In the rows, zero is written as 128.
The rows of A fall into 3 groups, which share some directions, and each row is roughly a mix of its group's hidden directions.
A (121 x 14):
[[152 115 130 157 138  96  89 128 162  61 114  95 151 131]
 [134 169 106 108 133  67 121 146  68 123 131 149 131  97]
 [ 73 117 106 180 124 114 152 100 149  75 134 147 136 120]
 [162 129 156  61 147 126 138 164 116 166 146 136  99 101]
 [155  88 126 185 140  89  95 122  92 113 131 136 165 148]
 [150 130 135 152  78 125  92 124 159 101 133  76 110 172]
 [128 105 118  89  67  78 118 146 159 159 117 100 124 141]
 [105 124 168 100  91  97  70 129 176 143 138 133 117 112]
 [106 143 161 144 111 186 148 136 110 103 136  91  87  89]
 [156  97 100 154 147 145 148 114 153 175 120 189 141 151]
 [ 89 181  87 158 132 155 147 128 180 115 153 133 132 114]
 [156 123 143 149  83 115 134  94 168  83 119  94 144 170]
 [ 94 127 114  93 138 135 183 151 141 139 144 169  99  79]
 [165 153 104 125 139 168 104 131 115 186  90 136 151 163]
 [153  90 103  86 103 105 113 159 166 122 138  76 153 126]
 [ 89 115 107 143 129  72  79 151 174 122 116 107 135 150]
 [157 136 101 121 125 128  47 100 116 139 109 147 115  90]
 [103 150  81 148 140  78 117 115 155 110 103  89 151 164]
 [143 191 144  94 124 110 153  85 114 156 140 136 110 170]
 [147 119  86 126 148 151  90 108 138 159  83 171 149  91]
 [135 147 118 147  68 144 172  86  96 131 124 111 171 135]
 [111 119 107  87  72  94 130 117 158 175 126 115 134 167]
 [ 96 113  98 138 171 170 175 105 157 141  97 114 155 135]
 [ 70 113 114 127  81  91 149 161 114 118 125 123 108  83]
 [ 78 108 129 122 187 137 104 141  95 118  81 158 113 128]
 [148 116  95 106 179  82 106 147 127  96 141 140 179 119]
 [130 138 134  88 164  95  68 158 152 131 129 125  80 118]
 [110 161 152  75 119 122 125  64 173 138 119 149 138 135]
 [113 122 154  85 169  95  84 141 146 118 157 116  77 131]
 [ 94  96  83 172  89  85 126 114 138 130 112 142 158 152]
 [ 90 119 119  77 145 151 123  90 177 114  94 163 143 123]
 [177 145 104 142 129 123  76 181 160 137 114 140 106  99]
 [166  65 136 189 105 120 109 154 107 130 117 114 131 117]
 [104 106 129 141 167 124 159 133 121 154 125 150 173  59]
 [121 115 156 142 152 100  69 150 124 105 140 166  73 127]
 [129 121  85 115 162 172 153 157 134 151  79 108 166 114]
 [110 161 137  75 121  84  89  73 133 136 142 124 104 125]
 [163 158 150 116 115  64 110 120  91 109 155 171 132 127]
 [170  86 140 148 158 152 119 135 124  80 168  90 148 111]
 [117 165 116  73 117 121 169 114 148 146 134  67 149 138]
 [153 160 135 108 119  78 130 169 193 151 132 140 108 133]
 [123  63 133 133 153 177 161 104  93 127 126 119 165 133]
 [133  96 104 134 125  53  98 141 148  89 123 118 164 130]
 [117 157 146 151 125 142 100 101 140  61 126  70 136 141]
 [158 149  89 122 129 163 127 178 131 131 115  61 140 110]
 [116 129  80 133 184 123 160 125  94 111 107 158 167 101]
 [ 77 129  99 135 139 134  95 131 184 153 109  80 120 151]
 [131 119 139 167 129  88 184 167  98 170 140 101 138 117]
 [150 124 154 176  94 119 162 192 104 110 120 123 124 155]
 [124 106 137 149 111 111 145  99 214  98 121 137 106 136]
 [ 93 188  99 172 114 134 162 149 164 121 119 157 134 128]
 [102  94 122 126 146  76 135 170 143 123 117 158 111 187]
 [ 99 194 103  85 108 110 144 103 129 147  98  99 143 130]
 [154 164 106 110 194 144 128 128 149 140 105 183 141 130]
 [137 150 142 117 113 107  61 105 128 108 146 148 151  69]
 [ 93 122 120 156  73 144 134  93  96 171 132 118 135 174]
 [118 184 105 100 157 158 110  94 144 106 129 103 165 164]
 [150 184 107 149 112  71 116 105 104 112 133  90 154 122]
 [ 99 125 151  92 119 102 126  42 117 133 150 143 129 138]
 [138 141 150 126  78  91 118 140 147 135 136  91  91 188]
 [103 107 136 118  94 136  59 140 186 119 121 104 109 128]
 [112 138 109  64 160 130  81  87 126 137 128  92 118 106]
 [129 158 142  98 139 148 125  95  76 178 156 134 140 173]
 [104 188 132  84 129  79 119 156 150 133 117 104  96 139]
 [149 102  76 119 132 154 131 162 189 109 113 105 152 105]
 [111 166 105 108 158 168 115 123 111  82 147  82 166 126]
 [119 132  84 120  90 166 121 116 168 137 115  77 158 163]
 [118 127 103 157 122 151 152  86 165 166 112 176 133 170]
 [158 138 142 108 132  93  61 159 137 120 146 114  77 118]
 [121 125 126 128 145 175 143 143 134 165 134 116  77 195]
 [167 139 134 126 186 100 112 158 147 103  98 170 122  95]
 [129  83 127 144 130 178 186 104 122 125 155 108 171 136]
 [116 152 116  66 151 126 101 120 137 127 149  60 110 119]
 [180  76 159 170 131 166 140 109 159 134 144 130 111 140]
 [127 134 123  65 119 126 122  73 103 141 133  70 142 126]
 [134  67 115 132 186 166 117 133 139 142 107 165 144 109]
 [ 80 111 122 129 182 170 167 154 140 106 149  96 131 137]
 [171 159 104 147 154 120 139  98  74  87 137 153 158 123]
 [119 138 157 118 130  99  96  74 172 123 138 159 172  99]
 [153  98 184 106 110  77 122 144  95 151 153 126  95 120]
 [ 77 112 149  73 184 108 142 111 157 138 135 138 118 143]
 [ 96 132 122 134 148 185  80 118 165 171 137 101 120 107]
 [150 108 155  96 144 102  63 134 117 116 158 104  81 123]
 [137 157 112 134 149 122  79 199 140 115 115 114  87 113]
 [105 118 159 123 105 102 125  48 104 124 149 164 126 141]
 [110 152 114 129 168 181 136 101 120  81 165 103 160 132]
 [128 112 139 153  98 122 130 114 207  84 111 102 107 127]
 [107 133 140  79 137  93 138  69 174 154 148 154 131 133]
 [139 105 185 128  70  78 135 144 156 131 139 118 117 149]
 [ 89  99 127 122  74  81 126 119  92 131 163  94 142 144]
 [103 107 148 185 146 143 135 179  94  89 122 148 107 144]
 [122 152 139 124 123 160  87  70 164 132 133 115 159  79]
 [171  98 179 118  81 132 156 122 134  95 136 150 112 163]
 [135  98 143  83 101 152 162 139 109 100 104 160 131  73]
 [146  72 126 114 132 168 131  75  85 135 131 106 164 120]
 [120 105 135  83 139 140 174 145 164 107 172 125 101  82]
 [149 147 166  81 165 170 144 135 138 108 163 107 100  99]
 [101 144 102  93 182 123  78 128 158 142 103 152 107 103]
 [ 94 102 123 151 153  84 108 175 125 153 135 138 151  74]
 [ 91 103 130  86 171 134 155 146 128 154 117 191 116 130]
 [ 90 125 115  78  91  94 139 142 163 116  81 108 111 151]
 [122 133  74 178 173 132  90 112 134  98 124 113 165 127]
 [132 173 159 106 110  77 105  72 157 131 142 141 148 136]
 [106 137 111  82  80 109 146 153 120 120  85  95 122  82]
 [131 104  97 112 122 144 160  99 154 188 148 163 143 168]
 [139  88  88 185 124  93 107 131 119 130 105 151 172 146]
 [156 124 173 125 113  73  97 172 115 118 131 132  82 145]
 [174 142 107 142 169 111  75 144 127 110  89 130 170 140]
 [ 93  97 127 130 131  63 129 196 124 149 125 137 119 122]
 [ 89  93 144 133 102  76 144 162 171 150 110  98 139 117]
 [108  72  97 151 144 180 148 173 135 120 102 107 116 133]
 [ 87 102  97 116 187 157 137 124 140 127 103 167 154  99]
 [135 149  80 130 151 162 129 187 137 139  79 104 143 108]
 [116  88 146  82  76 111 139 162 140  97  96 142 118  99]
 [ 94 132 103 177  84 129 113  89 131 127 106 110 154 176]
 [156 127 151 165 171 111 129 129 118 139 104 203 107 117]
 [ 79 156  89 165 112 124 137 109 127 150  83 174 136 147]
 [126  76 103 170 137 113 137 157 126  84 108 125 171  92]
 [ 91  95 140 115 146 151 109  95 201 124 112 151 151 128]
 [159  91 180 116 106 122 125 115 138  87 143 190 134 132]
 [136 191 141  99 178 159 106 138 107  93 123 106 132 111]]

One row of each group comes first, with its name. Which group is each row after those in?
[ 82 179 118 109 100  84 100 145 108 112  91 104 129 120] => W
[124 189  97 130 107 133 170 168 162 133 124  86 142 131] => D
[121 183 137  82 155 101 121  96 108 158 144 178 123 129] => Q

[111 140 131 113 102 123  65 139 166 138 134 103  83 173] => Q
[ 88 126 141  83 158 122  95 114  73 111 114  89 103 135] => D
[ 75 154  75 116 173 108 119 108 155 138  96 120 152 133] => Q
[112 181 141 121 181 141 134  86  96 128 143 171 134 150] => W
[141 141  95 118 140 122  82 120 138 160  71 178 133  98] => D
[ 91 131 110  66 100 137 101 121 170 107  85 121 108 132] => Q
[131 112 141  67 129  53 122 126 139 121 167 122 135 138] => W
[120 164 140 134 124 166 115  97  64 166 135 119 138 170] => W
[151 125 164  84 140 176 152 148 132 127 163 101  92  92] => W
[139 131 112 143  79 155 170  77 100 136 125 114 179 129] => D
[160 151 131 124  81  86 149 157  73 117 129 102 122  97] => Q
